A single turn carries every row of the set below to another of its rows. Some are shown first; where does it send the rows asked next?
K_595: [  4  -7  -2   5  -4   4  -7   9  -4  -4  18  -8   3   9   0 -16  -2]
K_736: [-11  -4  -6   8  -8   9  -6   3   1 -28   2 -10  -4   3  -5  10   6]
K_89: [  1  -2   7  -2  -9  -6 -13   4  -7   0   1  -6  -3   7   5   6   8]
K_52: [ -4  -5 -10  10  -8   6 -10   4  -7   8   9  -9  -3  -3 -10 -12  12]
K_245: [ -5  -2 -12   9  -8   6  -7   1  -2   8   6  -7  -5  -8 -10 -11  10]
K_66: [  1  -4   8  -1 -12  -4 -12   6  -9  -1   3  -9  -6   9   4   7   8]
K_315: [  6  -6  -3   3 -17  12   5  10   4 -11  13 -10 -12   6  -1  -9  -7]
K_698: [  3  -4   8  -1 -16  -3  -9   8  -8  -3   2 -10 -10  10   4   9   6]
K_563: [ 13  -1  -8  14  -1  16  -7  -4  -6 -10  -1 -11   4  -8  -6   1  -5]
K_954: [ -1   0   6  -3  -7  -6 -12   1  -3   0  -1  -4  -3   3   5   5   7]
K_887: [  0  -7 -10  10 -21  13  -2   9  -6   3   8 -14 -16   0 -12  -6   9]
K_36: [  4  -3  -5   1 -13  10   6   5  10 -10   9  -5 -11   0  -1 -10  -9]
K_860: [ -1  -5 -11   9 -20  13   0   6  -1   3   5 -11 -17  -5 -12  -5   7]
K_55: [-10  -6  -5   9  -9   8  -9   6  -5 -27   5 -13  -2   7  -5   9   8]
K_796: [  0   1   5  -4 -13  -3  -6   1   2  -3  -4  -5 -10   1   4   9   4]
K_152: [-12  -2  -7   7  -6   7  -7   1   2 -26   1  -9  -1   1  -4   9   6]
K_725: [-10  -6  -5   9 -10   9  -6   5  -2 -28   4 -12  -4   5  -5  10   7]
K_602: [ 16  -3  -8  14  -7  19  -3  -1  -6 -13  -1 -13  -1  -6  -6   4  -6]
K_496: [ -5  -1 -13   8 -11   9  -3   0   2   6   4  -6  -9 -10 -11  -9   8]
K_750: [  7  -9  -1   4 -16  10   1  12  -2 -10  16 -12 -10  11  -1 -11  -4]
K_629: [ 14  -3  -8  14   0  15  -9  -3  -9  -9   1 -11   7  -6  -5   0  -4]
K_322: [  0  -8  -9  11 -17  10  -5  10 -10   4  10 -14 -11   2 -11  -8  11]
K_541: [  6 -10  -1   6 -11   7  -4  12  -6  -7  18 -11  -3  12   0 -14  -2]
K_272: [ 17  -6  -6  16  -7  18  -7   2 -12 -12   3 -16   1  -1  -6   3  -4]
K_899: [ 15  -4  -7  15  -1  15 -10  -1 -12  -9   3 -13   6  -3  -6   0  -2]
K_353: [-11  -5  -5   9  -3   5 -12   4  -5 -24   5 -11   4   6  -4   7   9]
K_121: [ 16  -5  -7  15  -8  19  -4   1  -9 -13   1 -15  -1  -3  -6   4  -6]
K_918: [-12  -2  -6   7  -3   5  -9   1   1 -25   2  -8   1   1  -4   7   7]
K_327: [ -4  -2 -12   7 -16  11   0   2   2   4   3  -8 -14  -9 -12  -7   7]
K_9: [ 14  -2  -9  13  -4  18  -5  -3  -5 -12  -2 -12   0  -8  -6   3  -6]
K_922: [  1  -1   6  -4 -16  -1  -5   4   0  -5  -3  -6 -13   4   4  10   4]
K_366: [  1  -4  -3   4  -1   2  -6   4   1  -3  15  -4   4   4   1 -18  -3]
K_522: [ -2  -7  -9  11 -12   8  -9   8 -10   7  11 -12  -6   1 -11 -11  13]
K_136: [-12  -3  -6   8  -2   4 -11   2  -2 -24   4  -9   3   3  -4   6   8]
K_575: [  1  -1  -5   0  -7   7   3   1  10  -7   8  -3  -5  -3  -1 -13  -8]
K_978: [-10  -6  -4  10  -6   6 -11   6  -6 -26   6 -12   1   8  -5   7   9]
K_644: [  0  -1  -5   2  -1   3  -2   1   7  -5  11  -2   1  -1   0 -16  -5]
K_682: [ 16  -5  -6  16  -4  16  -9   1 -13 -10   4 -14   4  -1  -6   1  -3]
K_416: [-1  1  5 -4 -9 -5 -9  0  0 -1 -3 -3 -6  1  5  7  5]
K_788: [  2  -3   7  -3 -17  -1  -7   6  -4  -5  -1  -9 -13   7   4  10   5]

K_602 moves to K_682
K_918 moves to K_725
K_887 moves to K_52
Where do these go?
K_36 moves to K_541
K_698 moves to K_954

A single turn carries every row of the set below to another of its rows. Some are shown first; where does it send the rows asked next?
K_444: [  7   1   3  10  -5  -7 -11 -14  11   2  -1  -5  -3   2  -6]
K_822: [  5   0   5   7  -3  -5 -13  -9  16  -4   1  -3  -2   2  -5]
K_528: [ -2   8   1 -16   4  -1  12  -9  -5  -1   3   1  -3   0  -2]
K_442: [ -1   8   4   6  -2  -7  -6  18  -3   2   7   3 -11  -5   1]
K_965: [ -2  11   8 -21   1  -5  -7  -3  -1  -1  -1  -1   0  -6  -5]
K_875: [  4  16   8 -18   1  -4  -5  -6  -2   2   1   2   1  -5  -4]
K_351: [  5  -9   6   0  -5  -3  14  -6  13   4   0  -4 -11  -3  -6]
K_419: [  8   2   4   8  -4  -5 -11 -12  14   0   2  -2  -2   2  -6]
K_301: [ -4   1   4   8  -2  -6  -5  18   0   4  -2 -12  -4  -3  -8]
K_853: [  3  -2   3   8  -5  -8 -13 -13  11   1  -3  -8  -5   2  -6]
K_495: [ -4   5   0 -16   2  -3  12 -10  -8   1   0  -3  -5   0  -3]
K_964: [ -4   6   4   6  -3  -8  -8  18  -4   2   5   0 -12  -6   1]
K_340: [  4 -10   6   0  -5  -2  13  -6  14   4   0  -4 -11  -2  -5]
K_130: [-2  4  6  7  1 -3 -4 21  6  1  2 -6 -1 -3 -7]
K_756: [  1   9   2   9  -3  -9  -5  14  -8   8   5   0 -12  -4   1]
K_931: [  5  -9   6   0  -5  -2  14  -5  14   3   1  -4 -11  -2  -5]
K_23: [ -2   5   3   8  -4 -10  -7  16  -7   5   3  -2 -13  -5   1]
K_993: [ 5 10  5 11  1 -1 -1 18  5  5  6 -4  0 -2 -7]
K_311: [  5  -9   5   0  -5  -2  14  -6  14   4   1  -3 -11  -3  -6]
K_374: [  2  -3   4   6  -4  -7 -14 -10  14  -3  -2  -6  -3   2  -5]
K_471: [  1   4   2  13  -2  -6  -3  14  -4  10  -2 -12  -4  -2  -8]
K_820: [  5  16   6 -14  -1  -5  -3 -10  -8   8  -1  -1   0  -4  -4]
K_555: [ -6   4   1 -18   3  -3  10  -8  -6  -2   0  -3  -4   0  -2]
K_695: [  1  11   5 -16  -2  -8  -6 -10 -10   7  -4  -5  -3  -4  -5]
K_450: [ -3   8   7 -19  -1  -7  -8  -6  -6   2  -5  -5  -2  -5  -5]
K_347: [ -5   6   1 -18   3  -2  11  -7  -4  -2   2   0  -3   0  -2]
K_348: [  5  -9   6   0  -5  -3  14  -6  13   5   0  -4 -11  -2  -6]
K_529: [ 6  9  3 15 -1 -3  0 14 -2 11  3 -8 -2 -1 -7]
K_591: [ -2   7   1 -15   3  -2  12 -11  -7   2   2  -1  -4   0  -3]
K_614: [  2  10   4   9  -2  -7  -5  15  -5   6   8   3 -11  -4   1]

K_444 moves to K_822
K_301 moves to K_529
Where do these go?
K_965 moves to K_695
K_528 moves to K_555
K_964 moves to K_756

A single turn carries every row of the set below to another of its rows. Some are shown first; where does it send the rows asked next?
K_421: [  0  -5  -6  12  -7  11   1   1  -2  -5  -2  17 -13]
K_905: [ 10   7   0  13 -11   4  12   7   0   2 -12  10  -5]
K_206: [  6   5  -2  18 -11   5   2   2  -7  -1  -7  11 -12]
K_574: [ -9 -12   6  -8 -12 -15  -3   2   1   2 -17  16  -3]
K_151: [ -3 -16   0  11  -1   0  15   5  -4   5 -10  17 -12]
K_269: [ 3 -6  0  7 -6  3 24  1 -2  0 -7 16 -2]
K_81: [-11  -5   7  -4 -11 -18  -9  -1   0  -2  -9  12  -5]
K_410: [-10  -6   7  -2 -11 -15 -12   4   2   2 -10  14  -8]
K_440: [-10  -9   7  -7  -9 -17  -3   1   2  -1 -13  13  -2]
K_745: [ -7   3  10  -3 -14 -17  -7   0   2  -3  -7  11  -4]
K_236: [ -4   3   9  -4 -14 -15  -4   8   9   3 -11  12  -2]
K_989: [ -7  -3   9  -9 -11 -17   2   4   7   0 -13  11   1]
K_172: [  7 -12  -5   8  -2   2  17  -1   5   2 -11  11  -7]
K_241: [ -7   2   9   0 -15 -15 -11   5   5   1  -7  13  -6]
K_71: [ -6   3   9  -1 -19 -15  -9   1   1  -1  -7  14  -6]
K_41: [  4 -15  -7  11  -2   2   9  -5  -2   0  -8  12 -13]
K_157: [-10 -10   6  -6  -9 -15  -6   6   5   4 -14  15  -4]
K_650: [ -3  -9   0  17  -5   0   5   2  -9   2  -3  17 -17]
K_767: [  2   4   4  19 -10   0   7   5  -5   1   1  14 -15]
K_613: [  3  -9  -6   4  -4  11  14   6   6  -2 -10  17  -6]
K_562: [12  0 -2 10 -7  2 17  1  7  1 -7 10 -6]
K_265: [  3   2   1  14 -12   3  12  -3  -7  -4   2  16  -9]
K_807: [ -2  -7  -2  13  -7   3  11  -6 -11  -2  -1  18 -10]
K_100: [ -7  -4  10 -12 -12 -14   1   4   6   3 -10  12   0]
K_156: [-10  -9   8 -12 -10 -13  -3   1   2   2 -10  14  -3]
K_870: [ 7  2 -3  6 -8 10 14  7  8 -2 -6 15 -5]
K_29: [ -1 -13  -2   9  -4   3  17  -3  -7  -1  -6  19  -6]
K_726: [ -5   3  12  -9 -15 -13  -1   3   6   2  -6  11  -1]
K_628: [  5   4  -3  12 -10  11   5   4   3  -5   0  15 -10]
K_754: [  0  -7  -5  16  -6   5   1  -1 -11   0 -11  13 -13]
K_405: [ -8   1  11  -7 -16 -13  -8   0   2   1  -4  12  -5]
K_537: [ -4  -4   9  -9 -15 -15   2   5   7   3 -17  15   1]
K_291: [  7  -4  -2   8  -5   4  17   7   0   3 -19  12  -4]
K_486: [ -6  -5   8  -7 -10 -15  -2   8   9   4 -15  13  -2]
K_916: [-10  -6   8  -8 -13 -13  -8  -1  -1   2  -5  13  -6]
K_186: [ -2   5  11  -5 -19 -15  -1   5   6   1 -11  13  -1]
K_643: [  6   3   2  10 -11   3  20   0  -2  -2  -2  15  -3]
K_90: [  3  -7   3   9  -3   0  22  10   2   6 -11  16  -7]
K_980: [ 11   3  -2  15 -10   3   9  -2   4  -1  -1   9 -12]
K_309: [  6   5   5  14 -10   0  17  10   2   4  -4  13  -8]
K_51: [ -5   4  11  -5 -14 -17  -1   4   7  -1  -9  10   0]
K_189: [  5  -6  -5  16  -7   3   4  -6  -3  -2  -2  11 -15]
K_624: [-10  -7   7  -3 -15 -15 -10  -1  -3   0 -11  16  -7]
K_427: [ -1 -14  -7   8  -3  10   7   2   0  -3  -7  18 -10]
K_675: [  1 -14  -5  10  -3   5  10   2  -6   3 -18  15  -9]

K_980 moves to K_41
K_807 moves to K_269
K_157 moves to K_236
Where do these go?
K_151 moves to K_309
K_613 moves to K_628
K_624 moves to K_537
K_754 moves to K_291
K_440 moves to K_51
K_916 moves to K_100

